In the rows, 128 means zero.
Each run below is a few steps of one of 7 hidden systems, one row a step.
trace 1, sutim:
[[ 88 150  76 119 136 134 107 107 135  92 128 125 112  67 206 126 101 133
  101 127]
 [114 134 102 105 130 143  78  95  99 140 133 166 158  93 179  79 134 105
   85 115]
 [149 145 173 112 106 108 104  86 101 170 138 164 137  95 104  74 118  90
  117 130]
 [156 138 175  98 121 129 149 108 113 177 166 119 121  72  67 142 100 124
  163 132]
 [124 137 125 108 131 134 146 160 123 164 166 106 153  89  63 176 112 187
  127 104]
 [ 87 143 123 149 109 115 144 173 129  97 154  96 163 119  85 125 153 184
   81 112]
 [104 113 149 144 104 127 135 151 123  68 154  87 149 113 141  90 204 125
  113 124]
 [140  70 150 106 122 135 107 160 113 126 137 109 125 154 150  95 211 100
  156 107]
 [119  87 146  95 115 117 122 169 132 161  96 134  85 185  98 107 141 105
  182 110]
 [ 87 128 136 107 123 139 159 147 152 114  81 119  89 161 108 160  82 107
  186 120]
 [ 89 137 106 130 147 145 126 146 141  85  83 111 138 128 182 184  78 127
  140  85]]
trace 2, Tov, 11 rows:
[[ 89 135  65 119 119 165 148 116 133  93 163 113 125 125 132 205 104 145
   93 128]
 [141 181  70 131 147 126 159  89 147  95 122 154 183 103 144 130 155 137
   76 139]
 [133 173 160 159 139  98 130  90 113 139  98 176 151  97 130  64 123 126
  113 161]
 [105 143 205 111 118 141  99  99 111 174 149 139  83 117  93  89 132  99
  143 143]
 [108  99 129  57 123 145 127 162 119 187 147 138 102 151  71 133 160 128
  164  96]
 [ 99  89 101 135 112 112 170 189 107 127 136 129 149 159  79 171 141 175
  136 101]
 [145 133 129 186 116  88 155 126 126  65 168 103 143 136 120 183 158 147
   97 133]
 [186 153 133 147 145  68 123 110 155  89 130 115 128  93 178 106 187 122
  116 139]
 [142 122 159 126 130 106  96 151 147 136  86 112 120  93 164  29 129 126
  145 138]
 [104  87 173 106  93 170  83 149 128 136 113  96 113 154 128  96  83  84
  143 104]
 [114 100 113  83 127 162 119 143 126 125 119 119 134 165 142 206 108  99
  155  72]]
trace 3, Tov (11 x 20):
[[109 113 168 160 123 114 119 128  68 159 105 191 145 173 106 143 103 114
  148 110]
 [113 142 159 136 153 131 134 120 131 142 175 106  62 130 106 216 126 150
  157 139]
 [173 114  50  88 131 117 156 145 158 147 165 112 119 108 103 129 173 173
  113 150]
 [102 100 101 174 106 104 139 156 106  94 111 149 159 143 146  56 167 154
  101 148]
 [128 154 221 178 132 143 107 106 135  87 115 107 134 169 133 126 157  87
  121 129]
 [206 116 154  91 152 111 114 122 145 171 116 127 111 126 131 152 135 100
  184 109]
 [112  68  91 120 131 126 111 181 110 160 127 115  88 104 159 123  86 185
  161 128]
 [ 86 117  97 142  98 183 113 143 152  82 150  78 116 166 132 141 113 132
   72 133]
 [167 146  95 122 139 140 156  91 148  85  97 153 183 157 155 151 154  79
  116 122]
 [151 149 158 164 175 111 125 105 100 149  89 163 159  82 169 122  99 154
  156 141]
 [122 141 154 131 121 145  75 108 139 176 160 116  65 114 119 110  72 130
  104 159]]
trace 4, teniv:
[[ 96 161  63  71 153 161 140  95 123 154 138 170 126 109 127 165 134 126
  123 124]
 [147 139  82 146 157 123 164 128 101 154 103 180 205 125 115 120 139 179
  114 138]
 [168 162 148 185 114  99 106  86 121 133 141 154 155 123 110 115  91 133
   61 148]
 [164 160 154 104 154 133  92  80 133 175 172 142  92 106 125 117 170 114
  117 148]
 [154 111 141 112 145 134 150 164 123 178 148 119 137 105  79  88 181 180
  163 155]
 [142 111 170 164  81 108 150 151 127 107 174  83 134 150  59 138 145 141
  106 139]
 [137 133 177 129 137 122  96 125 146  89 165  84 103 155 148 180 190  98
  121  92]
 [151  92 128 113 153 133 109 179 156 114  98  79 122 124 182 108 162 137
  176 107]
 [104  72 116 144  78 144 134 161 137  93 111  84  94 147 140  98  78 120
  142 155]
 [ 57 135 140 112 117 171 135 112 128  94 123 124  92 165 134 175 106  83
  147 117]
 [117 137 100  91 159 132 142 145 128 132  65 159 168 136 152 167 111 117
  171  76]]
trace 5, Rig (11 x 20):
[[121 140 178 174 145 136 121 132  87 113 132 129 197 136 125 191 121 143
  120  87]
 [143 157 130 159 142  77  57 135 134 138 133 137 112 109 174 124 103 161
   73 103]
 [123 107  59  76 107 133 111 109 139 137 135 133  66  95 168 112  88 108
  125 145]
 [ 74 105 108  73 122 196 161 130  95 157 147 146 131 132  86 137 145 125
  160 134]
 [107 182 191 145 136 119 145 132 117 145 113 146 189 129  58 104 143 147
  113 108]
 [193 150 154 140 113  48 126 116 142 104 124 116 156  74 146 112 120 110
  118 106]
 [147  78  84  97 126 104 123 159 130 125 168  89  73  92 168 161 153 149
  156 118]
 [ 56 129 100 115 128 168 140 166 154 123 140 104  77 159  98 121 157 167
  122 149]
 [ 90 158 169 152 100 152 153 110 136  76  92 123 170 143 110  76 126  89
  111 143]
 [177  94 195 150 127 119 104 133 100 120 116 110 179 115 164 117 128  96
  155  99]
 [162 100 132 125 145  93  75 167 140 173 136 118  67 155 137 157 116 151
  144 104]]
trace 6, teniv:
[[159 113  85 124  88  87 131 143 123 125 156 126 160 115 110 179  79 141
   91  88]
 [117 140  77 145 150 115  78 116 129 113 159 151  93 152 180 151 176 145
   71 128]
 [140 169 127 142 185 174 135 121 164 124  97 105 150  96 155  85 143 173
  128 174]
 [177  90 136 128  85 164 155  95 125 147 129 124 151 146  82 100  91  89
  132 173]
 [105 120 193 141 129 120 109 117  87 163 148 163  85 178  92 161 141 109
  152 119]
 [133 163 151 100 155  89 125 172 159 149 121 103 121  97 104 159 128 167
  153  75]
 [168  82  51 115  94  93 144 152 136 104 164 100 117 114 138 148 131 150
  105 130]
 [ 79 121 121 179 147 176 101 121 115  84 150 110 113 159 175 145 160 150
   97 151]
 [143 174 160 122 157 191 123 114 182 118  73  99 165 148 130 104 117 105
  129 131]
 [177  82 127 119 102 106 155 109 116 149  99 158 109 156 117 118  94  75
  184 147]
 [ 72 116 160 143 130 114 104 142  80 161 147 146  75 124 122 174  79 156
  157 111]]
trace 7, Rig:
[[101 156 172 132 143 103 111 117 125 128  69 174 104 170 140 129 111  88
  153 102]
 [137 107 125 153 123 108 151 123  99 127  95 140 146 103 149 165  37 132
  169 128]
 [117 131 119 121 134 148  88 120 114 151 182 116 124 122 129 219  89 144
   94  94]
 [ 58 179 103 115 149 111  96 115 118 135 131 172 101 103 158 114 138 141
   92 112]
 [108 120  92  91  99 147 149 123 113 142 108 141 172  64 130  61  85 128
  127 137]
 [140 108 158  78 101 144 125 131  96 167 184 124 159 109  70 136 153 109
  123  90]
 [119 171 168 113 150  60 137 147 138 147 130 140 102 101  97 109 185 151
  155 112]
 [142 131  99 117 105  85 183 158 168  83 108  81 129  79 122 106 110 147
  152 135]
 [109  88 133 126  92 146 138 150 120  74 184  65 126 138 126 161 168 118
  122 115]
 [ 73 140 185 164 147 143  86 158 137 108 117 102 101 152 148  82 176 144
  123 132]
 [139 115 147 129  99 128 109 141 163 107  63 106 127 147 148  59  79  84
  135 128]]
trace 8, fako, 11 rows:
[[107 187 166 181 126  75 145 109 140  70 136 116 113 101 124 140 123 143
  103 144]
 [162 186 128 106 167 135 131  78 146 127 136 133 158  63 149 103 174 122
  117 146]
 [148  91 117 138 140  97 115 145  81 171 124 177 138 111 142  63 168 159
  140 141]
 [135 102 219 171 105 120 114 151 120 125 140  93 100 150 101  90 147 126
  150 150]
 [180 116 145  77 134 150 155 124 160 146 166  87 114 129  91 176 167 110
  165 124]
 [148  81  59 117 133 113 150 182 123 141 142 117 153 122 119 169 132 194
  135 110]
 [121 124 119 183 112 146 108 153 160  72 121  82 152 171 143 116 122 152
   63 133]
 [129 130  97  99 144 181 117 102 165  91 105 120 126 165 183 125 173  69
  123 130]
 [105  84  94 106 146 164 114 145  99 164  82 165 124 136 168 117  85 127
  177 123]
 [105 124 166 148  90 139  95 127 125 152 120 133 101 173  90 129  39 115
  103 125]
 [103 175 119  95 109 116 162  85 152 101 147 140  82 135  90 181 122  90
  126 127]]
trace 9, milit (11 x 20):
[[143 117 138  71 104 108  97 154 154 133 151  79  96  73 138  98 133 113
  134  97]
 [ 99  81  94  80  98 114 153 174  94 125 146 133 156 106 110 100 185 135
  146  95]
 [ 98 143 151 161 138 131 161 168 119  79 118 101 194 130 115 146 172 159
  125 100]
 [142 138 165 150 127 122 104 129 157  57  86  91 147 146 184 146 121  79
  124  90]
 [114  84 130 140 112  97 101 142 108 107  96 129  92 106 205  85 104 103
  164 126]
 [ 41 107 137 120 117 151 151 152 110 123 126 108  86  95 126 117  89 152
  174 145]
 [ 76 155 126  98 134 147 169 116 117 114 110 155 141 147 104 195 108 100
  160 100]
 [141 161 121 158 168  87 122 107 108 121  94 181 159 120 173 177 106 136
  127 100]
 [113 170 130 139 134 115  66 109 138 127 138 122  98  75 182 118  70 140
   79 126]
 [ 88 147 130  64 102 133 111  96 118 145 157 149  95  86 118  88 134  86
  116 119]
 [115 147 159  97 146 130 152 129  81 175 138 164 179  87  81 113 168 140
  153 106]]
trace 10, sutim:
[[142 137 189  99 132 110 101 119 132 120 118 104 108 107 156 159 114  71
  177  73]
 [122 118 103  90 136  93 102 172 136 160 121 122  93  82 147 143  76 161
  155  85]
 [ 46 139  88 106 100 141 124 142 125 129 132 128 108  93 123 107  74 150
   96 127]
 [ 82 164 131  98 110 147 132  94 114  85 139 131 174  79 144 112 147  86
   96  96]
 [153 124 181 114 130  99  94 134 100 135 128 125 182  77 157  92 150 109
  134  78]
 [127  96 173 109 100 103  88 155 108 175 163 112  79 103 100 101 106 136
  145 117]
 [ 82 134 114  60 106 139 158 142 134 148 166 111  85 102  67 147 132 132
  153 115]
 [ 82 144 117  92 127 148 166 166 128 112 105 116 202 101 103 126 143 147
  138  81]
 [ 96 110 181 164  95 110 100 167 106  78 118  92 171 124 147 106 120 123
  106  78]
 [102 109 167 118 111  93  91 144 122  93 160  95  63 115 167 127 167 102
  145  97]
 [109 110  95  52 139 134 119 162 140 158 115 128  85 110 142  95 164 122
  176 106]]
trace 11, kebu:
[[131  78  83 115 105  78  97 150 104 127 165 129  69 113 172 164 123 134
  130 105]
 [ 40 128 100 117 118 140 134 170 137 116 117 119  92 128 123  67 151 162
  120 137]
 [143 149 122 110 125 176 143 114 156 103  86 112 214 117 132  75 130 105
   97 128]
 [154 100 162 148 132 132  99 104  64 143 134 158 174 125 162 157 105  96
  140  99]
 [101 134 179 114 140 104  87 156 120 168 144 119  59 114 115 146 105 150
  166 101]
 [136 129  78  56  96 111 159 144 180 125 131 103 101 111  92 108 134 116
  135 122]
 [101 102  55 126 106 143 176 124  89  94 128 153 185 113 141 128 130 132
  112 139]
 [ 83 166 177 180 154 137  84 140 102 119 121 125 179 115 150 126 118 166
   87  99]
 [178 143 190 111 128  87  79 131 148 141 122 109 125 111 139  86 160  94
  130  92]
 [151  53 109  89 102 131 153 133 101 157 152 127  87 102 125 106 118 117
  186 160]
 [ 65 119  97 114 103 187 138 153 125 140 143 110 132 144  80 158  78 164
  111 126]]
trace 12, fako, 11 rows:
[[166 145  67  98 160 140 145 133 190 127 125 115 116 146 130 116 190 147
  116 151]
 [141  64  79 152 125 149 161 148 109 118  90 132 164 141 158  89 116 155
  152 171]
 [124  99 170 171 128 199  95 113 112 136 132 120 132 204 126 146 112 114
  110 149]
 [132 139 102  94 150 135 133 122 166 147 109 144  66 190 114 179 131 109
  162 125]
 [127 122  78 133 124 121 172 134 140 126  97 130 123 111 125 151  36 161
  150 158]
 [113 158 113 167 114 161 119  77 117 121 152 146 151 148 112 142  86 128
   54 161]
 [ 95 177 119 131 163 115 140  93 129 118 106 187 103 158 139 125 183 121
  127 147]
 [153 144 157 148 159 103 148 112 119 149  65 156 136  93 146  98  90 134
  186 158]
 [179 116 161 150 113 123 106  83 109 179 180 138 102 126  98 129  98 123
  108 172]
 [109 141 125 124 136 108 162 136 133 145 169 133  71 139  74 140 191 169
  141 167]
 [167 142 135 146 154 116 196 146 144 115  98 111 187 109  95 119 149 173
  154 150]]
trace 13, kebu:
[[104  87 165 151 115 151 126 169 111 164 104 118 113 162  86  94  84 161
  169 153]
 [134 138 163 107  97 158 148 126 169  96 130  72 133 149  89 167 102  82
  137 112]
 [141 102  88 106 154 116 150 137 108 104 136 137 145 134 165 206 174 123
  163  86]
 [ 93 136  94 160 164 103 100 174 141 119  91 130  96 114 187 122  99 193
  129 124]
 [113 151 128 115 102 134  87 115 172  89 108 104 103 137 162  63 122  75
   84 134]
 [126 108 133  95 140 186 134  90  89 151 126 166 154 123 144  99 174  81
  156 144]
 [129 146 146 124 158 160 113 125 116 199 113 154 143 116 100 154  51 163
  141 124]
 [139 167 143 104  89  65 123 113 151 118 136 134 102 129  89 161  96  88
  110  89]
 [111 130  89 102 130  92 178 124 109 106 165 140 110  77 133 133 201 141
  149 141]
 [125 134  77 155 143 148 121 149 133 144 139 124 165 102 134  91 122 210
   72 155]
 [139 127 181 170  87 112  96 130 120 111 122 133 170 167 105  73 129  99
   74 115]]
trace 14, milit:
[[115 141 127 131 155 108 124 168 135 112  83 102 151  56 178 102  99 172
  156 105]
 [ 62 120 118 106  78 143 117 126 112  82 140 107 131 107 147 140  84  90
  102  86]
 [ 67 150 155 129 147 103 139 112  88  95 114 170 125 116 161 129 185 104
  161 106]
 [114 170 175 130 165 131 119 137 136 130  83 110 166  72 146 125  78 147
  156  95]
 [105 118 127 109  82  95  96 123  98 117 144 136 117 111 148 164  69  88
  108  68]
 [ 78 154 137 117 147  75 128 132  96 120 147 157  95  78 160 124 185 144
  147 109]
 [104 181 137  84 153 148 128 144 153 129 106 101 175  64 122 119 116 144
  133  82]
 [119 123 132 115  86 101 112 120  88 102 135 155 181 118 137 141 115  78
   95  63]
 [101 148 185 163 149  79 103 138  93 102 144 129 122  87 171 113 180 143
  130 110]
 [108 152 164  80 129 135 107 160 164 120 108  73 128  77 133 109 115 117
  152  79]
 [106  85 108  93  85  86 145 156  83 111 128 153 160 109 133 131 129  97
  148  71]]

Which system made each run below?
trace 15, 2 rows:
[[108 153 170 157 107 127 122 126 137  90  73 116 181 110 144  95  59 101
  119 108]
 [135 123 176  94 131 141  92  98 102 116 166 109 127  94 174 160 157  73
  140  83]]
  kebu
trace 16 (2 x 20):
[[182 152 123 109 148 149  83 104 164 119 147  99 142 141 153 186 132 106
   87  89]
 [169  91  88 129 163 131 109 146 139 152 103 141  94 161 174  96 164 151
  154 157]]
  teniv
trace 17, 2 rows:
[[179  93 101 143  99 121 144 151 132 140 181  97 153 127  78 148 121 174
   93 146]
 [125 106  88 159 113  82 114 127 113  77 143 148 104 153 180 120 189 116
   95 130]]
  Tov
trace 18, 2 rows:
[[103 183 110 114 152  93 105 106 121 133 147 174 109 140 134 189 149 131
   90  91]
 [153 202 117 113 159  88 113 104 156 140 113 145 146  65 148  88 139 140
   96 118]]
  milit
trace 19:
[[121 117 116 153  97 155 160 150 150 115 117 105 163 154  71  63 134 152
   94 174]
 [157 111 177 171 118 160 147 116 112  95 129 109 203 165 111 155 142 104
  122 130]]
  kebu
trace 20 (2 x 20):
[[122 123  79 123 115 147 138 130 115 162 144 156 171 119  93  56 151 166
   73 160]
 [140 151 184 152 109 167 140  98 132 115 161 104 167 152  64 122 163 114
   87 149]]
  milit
trace 21 (2 x 20):
[[ 92  91  89 143 137 165 169 135  87 105  98 159 178 148 148 124 157 140
  147 144]
 [134 131 186 178 156 153  78 124 122 138  86 142 145 193 153 150  97 116
  126 112]]
  fako
trace 22:
[[145 110 117 171 157 102 130 158  96 106 140 132 178 132 163 137 207 176
  117 113]
 [148 102 165 186 130 113  87 169 140 123 108  88 109 138 156  81 116 167
  123 143]]
  kebu
trace 23 (2 x 20):
[[134 142  89 130 152 148 145 143 121 175 105 167 193 149  80  92 152 180
  100 143]
 [144 135 180 188  88 134 147 102 129  94 130 113 160 162  79 109 112 112
   97 168]]
  sutim
trace 24, 2 rows:
[[112 105  84 133 124  58 169 154  86 114 124 178 129 128 130 133 181 151
  157 118]
 [129 147 205 197 150 135 105 133 132  94 115  79 153 102 155 123 104 151
  128 134]]
  fako
trace 25:
[[168 161 138  88 149 154 100  90 133 180 131 136 167  76 127 133  80 120
  111 111]
 [131 114 128 105  91  70 111 118  82 168 158 180 111 115  96 141 102 109
  120  98]]
  kebu
trace 26 (2 x 20):
[[126 126  75 102 128 142 158  88  98 163 110 208 147 148 111 115 124 106
  123 155]
 [119 167 157 166 153 104 136 107  85 164 120 187 164 111  97 131 107 164
  120 133]]
  teniv
trace 27 (2 x 20):
[[112 148 178 113 156 101 133 121 114 126  93 143 103  87 159  98 161 101
  204 118]
 [109 112 135  99 125 138 130 161 109 157 113 116 155  74 124 145  56 154
  162  87]]
  milit
trace 28:
[[139 176 169 123 140 126 103  71 142 140 162 142  91 156 110 196 122  88
  107 116]
 [181 147 111  96 164  84  96 121 131 192 122 173 110 100 140 110 145 142
  136 121]]
  milit
trace 29, 2 rows:
[[151 126  99 110 106 146 185 122 168 135 137 120 111 151  52 100 142 132
  129 186]
 [147 120 104 167 120 151 180 105 116 103 144 138 189 162  96 178 132 141
  104 155]]
  kebu
trace 30:
[[110 142 196 161  95 107 137 126 115  71 136 110 154 141 109  91 179  90
  107 125]
 [157 131 157  93 171 130 124 117 117 124 134 119 141  99 167 167 191  97
  184  93]]
  fako
trace 31 (2 x 20):
[[206 161 151 137 151  81 119 121 166 123 102 109 158  83 150  81 137 135
  122 136]
 [186  71  65  93 111 102 134 149 146 119 150 109  97 140 154 155 159 122
  142 121]]
  Rig
trace 32:
[[174 106 152 168 124 109  88 106 109 180 132 157  95 159 123 122  72 132
  112 158]
 [102 135 172 120  97 126 151 108 135 129 159 122  57 161  58 139 135  99
  145 160]]
  kebu
trace 33 (2 x 20):
[[ 78  89 140  84 106 114  94 166 105 139 118 132  79 137 149 115 126  93
  165  78]
 [ 93 129 132 102 126 158 149 176 152 106 118  74 148 134 100 181 113 147
  146  82]]
  Tov
trace 34, 2 rows:
[[112  82 171 130 110 158 103 161 119 169 169 101  73 170  78 121 134 142
  143 144]
 [135 118 119  96 109 146 183 160 169 122 103 101 144 169  59 139 129 121
  159 123]]
  kebu
trace 35 (2 x 20):
[[143 116 110 102 187 174 110 145 113 175 143 145 165 142 136 153 188 164
  140 104]
 [137 125 103 189 133  94 126 159 138 144 100 156 118 183 101 134  91 187
  103 150]]
  Tov
trace 36 (2 x 20):
[[ 88 128 167 135 129  84 100 115  91 138 114 177  66 151 148 122 137  94
  162 111]
 [123 167 125  81 151 159 150 106 173 149 127 101  84  78 114 106 127 142
  156 166]]
  kebu
trace 37:
[[127  96  59  82 119 121 170 133 100 149 139 160 137  82 122  78 163 143
  146 155]
 [144 129 137 100 115 163 167 140 134 160 163 108 164 119  43 108 166 154
  125 145]]
  Rig
